Rows are one point carried round by a steady rotation, each followed by how many steps it has turned.
The counts run from 0 to 271.
[ 93 122 128 128 192 130 134 103 123 106 140  72  96 158 114 142 121 110
 126 109 103 149 132 125 136 143 183 117 147 106 119 129 162 167 158 155
 146 129  95 176  88 137 137 151 158] -> 270
[ 86 148 142 130 171 109 110  96 125 146 178  95 131 116 152 136 116  81
 114 134 108  84 119 116 153 159 194  79 127  91 128 122 149 145 155 108
 137 109 144 132 100 182 146 135 127] -> 225
[103 152  86 129 127 120 154 135 142 130 163  35 126 133  96 122  95 126
 101 114 123 153  96 119 174 153 184 104 128 135 105 136 160 175 147 111
 140 135 113 159 124 146 142 121 125] -> 144
[116 125 135 115 153 131 118 126 100 146 178  70  80 129 155 147 138 126
  97 132 120 110 120 121 173 139 205 120 112  93 107 139 135 169 116 140
 148 117 149 141  83 163 106 123 149] -> 251
[ 96 184 114 142 149 106 112 127 108 116 113  67 126 107 111 114  93 133
 129 111 117 127 131 102 163 130 116  82 129 107  88 143 159 149 169  92
 147 122 154 163 116 134 195 121 114] -> 215
[ 85 131 145 144 186 119 114  90  97  98 117  98 113 152  98 114 102 100
 151 122 118 141 142 103 128 144 141 103 146 108 154 123 156 162 199 129
 138 135 110 168 102 133 177 139 150] -> 89
[131 161 174 130 131 139 108 173 126 138 162 109  69 117 130 122  94 116
 118 162 145 104 132  94 149 153 163  93 109 114 141 125 121 170 133 118
 142 112 133 124 108 183 157 135  66] -> 208
[146 138 128 139 173 134 136  81 100 103  83  70 117 123 110 108 103 133
 105 110 138 116 110  91 159 121 124 114 133 114 149 126 132 185 166 120
 154 145 143 174  94 125 149 152 168] -> 64
[ 99 145 154 130 161 111 108  93 122 146 170 102 124 120 137 115 105  83
 117 136 126  75 113 108 158 164 180  76 125 108 164 112 140 152 164  97
 140 120 139 125 120 180 147 133 122] -> 224
[135 156 149 143 146 148 121 159 105 102 113  83  74  97 138 137 107 161
 125 155 149 146 155 102 151 103 112 114 133 101  89 141 111 181 142 117
 128 127 150 156  70 124 174 141  88] -> 191
[122 119 132 118 161 146 119  68 110 121 145  70 116 100 132  92 112 114
 114 157 147 117  75 130 175 150 170 111 161 110 148 109 112 184 151 115
 127 143 132 132 123 169 133 151 174] -> 154
[127 170 132 148 131  96 148 151 132 127 139  56 100 116 134 149 117 131
  90  92 113 102 144 101 169 115 154 123 104  99  95 150 156 162 134 117
 164  96 158 153  82 150 143 133  99] -> 231
[ 81 152 147 134 191 128 103  92 114 108 135  89 136 131 108 133 106  92
 170 135 107 124 155 107 135 141 150  97 149 103 122 113 165 145 184 113
 134 119 133 167  98 128 199 148 128] -> 200
[139 145 103 144  91 112 174 141 128 105 142  39 116  97 110 110 121 145
 108 105 150 128 118 107 169 114 147 162 130 128 118 141 146 205 157 113
 114 124 149 155  94 132 147 123 123] -> 147
[121 131 115 125  94 121 125 111  71 147 162  76 114 103 116  82 116 123
 131 136 159 102  91 100 181 146 148 101 107 130 149 136 141 185 158 104
 121 128 163 134 127 167 144 103 151] -> 238
[111 146 170 139 155 124 127 136 132 112 147 104 120 137 102 136 127  88
 167 120 123 103 178  91 123 125 150 142 143 112 140 113 163 171 182 119
 128  97 146 156  77 144 188 155  96] -> 202
[150 155 164 133 123 156 117 157  92 108 121  92  69 100 122 105 107 156
 134 163 163 130 137  95 149 115 111 123 130 112 114 132 108 188 150 128
 129 126 154 143  87 145 177 147  92] -> 192
[128 166 162 145 147 125 124 167 166 102 140  80  94 150  93 129  83 118
 125 116 123 125 137  99 150 148 153 128 142 121 138 109 137 157 142 124
 161 105 107 163 112 166 184 161  69] -> 8
[141 118 124 141 124 132 144  98 108 115 136  69 109  78 155 118 118 152
 108 159 153 108  95 129 182 111 141 147 151 100 122 113 104 198 140 108
 119 124 174 134  76 138 134 128 148] -> 151
[100 136 128 117 182 130 143 118 117 115 144  82  96 147 106 136 110 102
 107 127 124 158 143  98 124 162 191  84 116 122 130 152 161 173 174 135
 132 149  93 150  83 148 125 152 134] -> 74
[108 134 183 142 152 128 117 155  97 126 166 110  47 128 158 152 118 132
 129 170 128 117 157 117 142 133 163 119 122  87 124 128 114 166 142 149
 138 113 133 134  66 157 141 130  94] -> 96
[121 151 140 164 156  97 147  86 163 113 124  74 129 122 123 113  96 117
 102 116 118  78 102 119 183 129 141 141 158  98 168  96 130 163 164 109
 151 114 129 157 112 160 164 152 130] -> 134
[112 153 138 116 162 140  96 124 136 146 187  76 115 126 129 136 102 102
 114 142 123 106 107 121 174 170 198  80 125 118 116 116 137 142 133 100
 157 103 134 144 126 179 152 131 111] -> 29
[133 136 134 135 187 150 131  86 116  84  88  70 114 115 114 123 111 140
 129 134 127 143 130 112 152 112 123 129 165 101 119 114 124 178 166 122
 136 137 132 179  76 117 174 168 158] -> 175
[156 118 144 128 135 149 159 151 146 103 155  57  95 141 107 153 130 131
 118 113 137 125 142  98 151 129 179 169 129 127 138 113 138 199 138 131
 151 119 121 164  71 132 135 154 122] -> 162
[130 112 162 124 203 173  90  94 108 112 146  93 101 135 142 153 116 121
 139 178 133 123 132 111 148 147 177 112 147 111 140  96 108 163 147 123
 145 129 132 155  73 132 153 145 137] -> 180
[101 134  80 127 149 119 144 123 103 121 151  46  96 130 112 131 113 130
 101 112 122 158 109 122 166 143 178  94 109 123  95 163 161 173 156 128
 141 147 122 167 103 126 124 112 151] -> 255
[ 82 142 166 126 169 135 110 115 136 117 165 109 108 133  97 101 100  85
 154 154 131 128 127 118 128 160 165 109 172 110 145 109 143 163 174 131
 111 117 105 142 125 181 181 162 116] -> 3
[127 132 106 146 102 112 171 138  95 105 123  59  99 130  94  96 111 146
 115 103 148 147 118  93 161 125 135 138 118 137 144 141 147 209 176 129
 130 148 129 165 103 129 141 122 144] -> 258
[129 125 158 151 147 116 138 107 146 126 158  67 103 107 163 148 133 123
 105 126 118  71 115 128 180 112 166 168 146  79 140  99 113 166 136 119
 148  92 160 148  83 159 144 146 125] -> 136
[132 160 163 149 133 112 139 120 142 113 127  90 131 105 114 102 109 108
 141 124 139  75 136 102 151 117 119 152 153 100 152 102 145 174 174 102
 124  94 161 146 100 158 194 162 105] -> 22
[119 141 131 156 158  88 150  71 137 118 115  80 135 133 104 105 112  96
  99  99 122  94 111 100 161 133 153 130 134 113 176 116 155 173 190 118
 141 129 127 158  94 153 141 151 154] -> 244
[122 160 147 153 105 110 127 139  95 115 120  75 123 105 111 104 117 128
 153 112 135  93 151  87 161 108 103 130 124 110 128 118 150 174 171  96
 139 101 181 156  99 138 205 125 113] -> 217
